In the data rows, 128 means zero.
Here are some points:
[101  56 114 155 164  89 206 112 169 126 133 116 106 133 118]
[131 141 144  87 153 131  71 181  78 101 146 110  56 152  77]
[162 153 108 117 117 137 127 114 100 139 102 112 120  97 109]
[116 147 147 110 127 155 113 152 108  92 112 124 129 132 165]
[125 114 153 188 137 129 137 132 168 116 171 122 134  92 147]
[136 149 124 107 104 138  89 131 129 122 112 113 110 139 116]
[145 136  79  97  70 144 180 103 146 162 104 126 150 155 117]
[130 130 115 123 124 138 135 115 125 123 130 111 124 134 122]
[122 180 143 135  86 113 116 179 178 118  76 138  70  90 124]
[141 161 116 118 112 116 154 148 116 156 115 165 143 125 117]
[141 130 145 183 114  90 134  78 209 169 116 142 154 120 145]
[151 108  99 184 169 117 255  31 102 223 167 186 239 153 107]
[ 83  79 117  61 173 116   0 165  80  94 140  62  27 146  73]
[143  60 144 198 176 155 148  59 135 140 192  72 173 127 142]
[131 139  75  91  71 146 183 100 141 155 101 132 145 156 120]
[160 167 136 116  99  95 148  96 136 188  92 179 215 141 169]
[ 83 143 122   3 132 154  56 152  41 107 121 128 107 218  89]
Then 12 other points, each followed by its number:
[134 117 115 117 129 143 113 129 112 115 120 108 127 140 129] 0
[118 131 125 135 129 128 130 124 120 119 122 118 136 108 133] 1
[131  93 140 165 156 146 128  91 140 131 163  96 151 116 147] 2
[ 85  94 162 135 134 125 153 153 174  66  95 136 144 137 193] 3
[ 97 113 191 125 163  98  87 150 133 104 164 146  74 166 127] 4
[123 146 107 101  99 127 109 123 112 113  89 110 137 101 121] 5
[126 144 138  75  89 119  93 151 173 120  95 147 100 179 166] 6
[164 135 157 217 201 128  91 197 122 113 162 124  11  81  99] 7
[138 133 111 103 149 159 109 115  46 103 127  76 155  96 129] 8
[153 132 158 197 134 151 133  99 146 151 181 135 181  81 146] 9
[109 149 121 106 143 147 109 143  73  98 121 109 131 122 128] 10
[138 176 136 151 154 180 157 208 123  99 112 178 136 136 177] 11
Which three of these numbered points are nearest to each point below by angle, seen from the average point of the first points? Their numbers follow each, nearest first.
[142 162 115  95  90 134  80 144 132 107 114 118 105 153 124] > 6 5 0
[129  99 116 103 121 137 129  94 100 130 120 105 139 157 133] > 0 8 10
[153 141 154 197 146 152 143 111 149 151 169 133 177  93 142] > 9 2 1
[104  97 159 106 111  91 106  81 121 110 117 108 172 103 145] > 1 5 3
[135  97 123 101 130 149 130  89 107 140 107  82 144 165 141] > 0 8 2
[114  93 147 136 150  94  92 141 182 120 145 133  68 148 114] > 4 7 6
[136 155 137 137 115 119 123 163 158 129 116 144  93 107 118] > 7 11 6
Here are 12 other points, each followed by its number:
[126 127 123 113 116  93 103 132 136 141 120 136  63 136 103] 0
[126 159 122 116 126 171 129 161  98  89 121 132 144  99 184] 1
[149 206 133  90  99 189  46 176  64  75  76  52 124  43 163] 2
[137 161 110  99  91 104 111 160 132 113  96 141  73 131 103] 3
[122 153 122 119 118 128 116 135 107 119  94 123 142  95 153] 4
[138  96 141 153 136  92 117  96 159 135 133 125 156 119 141] 5
[ 96  72 119 132 150 108 191  99 154 125 142 129 117 129 109] 6
[120 133 126 154 126 135 131 125 126 116 125 103 138  95 129] 7
[184 158  83 135 104 129 129 115  99 142 108 106 108  83 102] 8
[176 184 125 180 119 151 202 137 134 192 142 200 170 101 138] 9
[108  16 231 243 246 134   0 161 156  65 255  53  66  81  91] 10
[135 143  54  84  59 154 213  78 154 177  88 146 162 172 101] 11
Which three of these numbered points are nearest to each point below by angle, seen from the average point of the first points? Their numbers follow each, nearest first.
[133 159 110  99  99 115 133 157 141 120 109 130  82 135 100] > 3 0 8
[125 165 139 120 143 139  76 153  84  97 125 137 145  76 174] > 4 1 2
[184 211  77 165  99 157 151 145 141 175 103 144  98  67  82] > 8 9 3
[139 127 107 117 117 141 132 111 114 118 129 103 127 139 107] > 8 2 11
[132 136 142  76 161 141  47 230  67  93 171 105   0 193  49] > 0 3 10
[126 148 135 132 124 149 122 141  97  95 128 136 145 109 164] > 1 4 2
[112 132 133 110 120 124 104 134 126 103 129 109 118 120 126] > 2 4 10
